(in the rows, 128 means zero)
One hidden turn or mirror swaps the rows below in pairs. Which row is each named row swapped with?
The rows were stretched afterwards, more along some directions than others.
tuzi: [ 69 124 113 128 121 114 111  89 155 108 119  98 147 122 127 115  94 134
 143 111 120 111]
nized: [ 97 128 117 139 153 140 130 146 126 111  73 124 132 125 109 132 165 145
 135 134 155 157]
buber: [ 99 109 113 112 121 123 135 148 128  88 107 147 160 144  97  98 145 117
 102 108 181 110]
Zus: [122 141 122 154 177 113 135 138 105 143 112 123 131 109 154 123 115 155
 127 152 136 120]
Tad: [121 127 133 117 123 131 123 129 135  98 113  65 170 142 151 113 118 183
 143 138 133 144]
mub: [120 126 116 143 126 117 175 132 117 150 156 107 120 188 123  94 138 136
 129 127 129 114]
dolak: [119 156  97 124 145 145 172 127 125 145 134 107 125 141 173 127 130 131
 161 113 120 158]
tuz: [116 146 145 167 131  95 125 149  88 144 151 114 112 107 158 134 116 122
 133 130 113  90]
gapod: [124 149 132 145 122 120 136 154 103  78  85 119 170 139 129 135 165 155
 130 121 128 128]
pabep: [149 127 154 145  87 131 142 141 124  88 142 116 135 117 119 106 123 145
 127 123 150 178]
pevan: [ 79 106 140 151 124 117 120 163 138  98 132 109 132 115  79 131 123  82
 142 124 107 117]
Lisid: [105 148 149 145 146 154 167 155 129 116 138 141 135  90 125 143 132  89
 149 136 107 133]
fanuf: [125 108 150 123 138 130 150 129 117 146 137 148 102 135 106 132  86 123
 102 140 131 176]
Dep: [120 120 130  96 126 126 105  82 111 124 110 111 157 127 160 135  88 169
 131 137 139 134]
Kef: [143 117 127 114 120 135  96  74 106 145 124 137 122 119 177 144  85 138
 129 130 117 118]
pifar: [169 111  96 145 109 127 128 146 143 111 141 132 130 109 108  95 162 162
 149 118  96 174]
kiso: [ 89 119 134 132 162 137 155 166 111 115 131 126 131 120  87 136 127  92
 118 148 170 120]
Tuze: [113 101 109 117 100 144 129 126 148 142 135 139 120 115 113 118 110 126
 115 126 141 176]
pofe: [121 120 157 125 105 141 130 160 128 105 137 173 123 133 113 105 162  72
 108 116 124 130]
tigeb: [ 87 155 112 122 181 125 122 107 107 155 116 124 115 128 161 147  81  79
 119 131  99  70]
tuva: [165  94 104 157 112 130 137 107 162 119 140 130 127 130 133  87 118 144
 141 125 108 133]
liki: [116 132 132 104 151 135 114 109 105 112 136 123 133 143 158 119 109  99
 136 112 103  89]
Dizev: [118 143 134 138 118 148 131  95 143 145 120 133 118 164 163 122 110  90
 133 118  88 139]
nekav: [116 125 118 106 158 119 124 159 126 124 117 152 132 152  92 140 160 131
 119 140 144 192]
nev: [117 135 117  99 125 145 147 137 137 127 134 149 121 150 109 155 132 126
 126 132 129 182]
tun: [122 129 160 130 159 141 150 141 116 121 138 142  87  83 126 137  65  92
 107 142 111 123]
taron: [123 125 125 171 108 104  98 130 119 133 144 101 137 136 158 105 141 142
 153 128 117  85]
fik: [127 120 114 162 109 115 113  89 117 142 141 156 113 153 140 117 106 134
 130 124 101  88]
fud: [121 135 109 119 135 124 117  88 144 148 101 132 120 154 172 102 109 159
 114 124 131 136]
Nado: [129 130 110 153 138 125 116 121 117 130 168 125 101 125 113 165 117  96
 146 120 114 121]
Gug: [169  86 149 182  43 118 107 122 134  99 162  98 153 128 108  86 170 182
 167 117 129 149]
Lif: [ 85 125 141  97 119 151 123 133 154 127 119 137 128 132 115 123 115 115
 102 122 143 187]
nusud: [115 122 147 148 110 119 127 157 170  75 155 126 135 153  95 125 153  94
 143 109 106 138]
nam: [ 93 145 108  90 155 141 124 151 174 134 165 155 115 128 113 141 103  70
 104 113  90 126]
gelub: [ 88 145 124 107 109 138 116 113 132 138 137 140 133 114 150 119 128  94
 136  98 126 134]
kob: [ 89 125 126  93 124 144 121 126 158 118 117 143 133 169 118 139 120  90
 107 106 127 168]
gik: [ 78 117 141 118 112 121 121 139 151 134 156 136 104  93 125 123 106 114
 109 131 145 119]
salib: [104 142 119 121 178 136 145 102  93 194 123 124 106 132 152 135  96 115
 124 167 129 122]
funud: [102 128 115 118 116 122 146 145 151 122 179  76 140 166 140 102 125 141
 157 113 111 150]
bibo: [123 136 150 138 131 121 121 171 110  84 129 131 147 164  86 151 195 132
 152 119 122 151]
nuto: [ 81  80 155  96 116 125  89 103 145 125 133 121 137 145 115 121 110 119
 135 121 141 104]
kep: [151 137 130 130 135 128 117  80 132 150 115 122 129 146 148 141 104 182
 139 134 105 156]
gipug: [129 154 159 141 160 131 155 131 101 161 153 146  93 106 146 143 100  95
 140 157  88 114]
Gam: [106 119 136 131 139 120 119 162 126 120 129 184  97 117 100 141 125  67
  98 130 123 126]
kise: [116 117 102 116 128 114 112  85 135 146 114  90 155 163 154 121  97 184
 131 119 132 138]
Tuv: [119  91 137 128 114 142 130 101 137 149 139 106 124  96 133  95 101 157
 141 116 125 107]
Vev: [ 92 123 134 130 127 121 129 156 152 109 178 117 119 132  99 118 107  56
 134 115 123 112]
tolu: [127 134 102 119 132 136 120 127 102 131  89 105 170 134 146 141 148 182
 138 134 120 163]
siguz: [176  63 166 160  81 124 114 116 124  91 127 111 153 150  89 125 175 182
 161 123 168 138]
Sote: [155 131 111 143 154 129 147 109 102 139 146 118 106 147 161 127 112 120
 142 122  94  95]
betik: [139 138 138 165 114 123 124 116 101 125 173 111 106 122 171 132 121 120
 159 129 107  81]
zavit: [ 83 123 127 126 102 101 113 134 154  91 110  89 157 156  87 103 151 168
 139 103 125 153]
volet: [108 107 112 125  84 120 148 142 138  91 121 127 168 147 100  96 172 162
 145  88 148 151]
mizek: [101 137 132 118 115 121 146 126 131 156 150 125  97  69 138 108  82 121
 123 145 109 128]
Roro: [160 112 144  99 109 130  93 129 111  88 154 139 133 151 134 161 141 121
 137 112 130 140]
sul: [137 125  95 138 116 134 152 138 126 115 162 110 132 177 139 108 158 135
 133 103 150 120]
Tep: [119 146 143 111 183 119 168 117  99 144 122 135 110 103 143 151  80 109
 115 157 159 108]
Dav: [138 105 178 161 134 115 118 141  87  87 147 119 140 148 115 152 157 171
 156 127 151 105]
Bupob: [ 95 127 106 110 172 148 133 108 138 162 114 130 111  87 163  90  62 106
 103 132 128  87]
Zanod: [106 121 110  78 128 151 134 114 149 110 129 139 129 125 111 129 105  86
 113 121 154 138]
sepus: [107 131 111 160 146 102 137 133 147 163 136 138 106 159 142 141 118 120
 130 149  97 121]
gar: [155 114 120 158 105 130 151 165 133  99 132 161 120 152 100 115 185 107
 127 112 113 153]

Lif pairs with Dep
zavit pairs with mizek
nusud pairs with betik
Dav pairs with Lisid
gik pairs with tuzi
tolu pairs with fanuf
siguz pairs with dolak

One hidden turn or mirror swaps the rows below in pairs. Which row is each named row swapped with?
The rows were stretched afterwards, more along some directions than others.
mar: [128 114  97 116 107  88 139 142 128 144  78 137 136 108 145 157 117]
Lumev: [145 126 127 131 132 144 128 121 138 100 129 125 112 132 118 119 134]
negi: [116 127 138 146 137 132 160 145 132 135 126 112 122  91  99 111 128]
Mam: [154 122 100 119 105  96 131 101 132 140  85 169 127 131 136 136 103]
nokol: [ 92 130 156 116 136 120 132 139  75 137  92 156 118  91 148 127 102]
fosek: [131 114 113 119 111  88 159 138 138 161  87 145 132 119 154 159 114]
nefu: [131 128 131 119 114  82 141 141 144 143 104 129 141 113 164 137 101]
sur: [135 102  99 126 136  98 133 132 115 134  77 131 154 109 138 159 125]
meka: [101 125 159 120 109 103 148 132  94 148 103 159 108 107 143 117  98]
suzu: [ 92 136 169 147 103 155 121 147 146 141 140 127 126 108 108 106  94]
natot: [114 139 155 123 170 111 141 139  99 115 135 101 116  84 131 106 134]
voz: [ 91 136 152 142 133  94 140 126  99 157 103 165 116 110 135 123 105]
tupi: [133 145 105 157 120 129 160 127 130 146 158 109 102  87 103  99 134]
Sali: [ 89 133 165 168 106 142 130 147 159 145 137 138 139 121 102 110  98]
vuton: [128 125  94 128 139 111 127 139 131 145  85 152 145  93 153 175 114]
Taz: [ 95 135 163 127 146 117 138 131  70 141  95 156 112  92 139 114 101]
Ran: [128 107  87 125 152  85 132 136 139 155  97 141 148 136 140 168 113]
zuraz: [ 92 126 172 137 116 154 117 155 147 133 130 127 145 116 111 118 101]
Rof: [157 128 102 116 116  93 124 106 121 128  78 164 124 142 145 135 106]
Lef: [160 123 138 111 130 154 127 123 134  97 124 130 108 140 131 125 136]
Mirim: [122 142 123 143 130 126 161 146 123 137 125 128 119  94  95 103 106]
teto: [ 94 127 161 120 116 118 132 135  96 143  99 159 105 101 146 129  94]
nido: [ 99 126 174 144 107 158 125 153 138 136 128 131 128 122 143 123 102]
bom: [129 125 115 140  94 122 161 143 135 131 140  96 104 100  99 100 135]
Lepom: [ 94 134 155 150  90 163 131 149 161 150 129 137 135 117 110 119  82]
ridi: [119 129 121 165 141 117 166 122 131 141 143 114 128  88  98 109 129]
besu: [106 121 166 137  88 158 131 152 151 137 130 131 134 130 132 125  93]
duz: [ 94 145 169 157 141 142 121 154 124 129 123 134 123  85 115  98 100]
vokub: [152 133 126 129 121 141 128 115 133 105 137 119 108 141 108 106 131]
vosa: [127 121 108 103 131 111 135 152 134 142  91 145 143 129 151 179 108]
Zoded: [151 107 105 144  75 106 182 122 125 137 136 104 103 117 113 102 131]
mav: [145 125 127 126 127 151 126 113 137 110 141 122 114 128 101 115 134]
rer: [150 139  92 136 124  91 123  98 124 140  89 159 132 137 136 121 109]
Dini: [156 136  93 128 109  91 130 108 139 140  82 167 118 138 137 129 104]
Bofum: [148 120 130 128 116 147 138 116 142 107 124 129 113 143 107 115 135]
Tarir: [101 130 159 138  89 156 131 152 145 139 141 123 131 117 121 110  98]
Raz: [155 140  91 129 123  78 131  97 128 146  95 157 122 136 141 124 114]
meseb: [131 105 110 152 114 109 177 137 133 135 126 133 103 114 106 108 106]
mivi: [ 96 140 166 141 136 115 141 131  77 148 102 154 105  93 147 103 102]
dol: [126 117  99 139 136  83 150 121 138 161  97 145 154 110 146 164 116]
disat: [146 125 124 128 119 145 134 113 124 101 131 127 103 140 124 115 134]
pesa: [165 140 108 117 128  97 126 103 126 138  90 160 123 135 143 120 113]
bil: [154 133 114 121 114  83 127 103 129 137  85 162 129 138 144 127 101]
fozav: [156 127  98 122 114  89 136  99 131 143  81 164 128 145 134 130 115]
bip: [148 135 120 126 131 143 126 119 136 108 134 123 100 139 112 116 139]
ger: [113 135 147 121 111 103 134 139 118 152 119 143 105 122 165 135 109]
gatap: [144 131 144 123 134 141 124 117 130 100 137 118 111 134 112 111 133]
Nen: [ 87 134 156 120 140 129 140 132  79 144  97 160 102  95 139 132 101]

Lef pairs with pesa
rer pairs with disat
meseb pairs with Ran
dol pairs with ridi

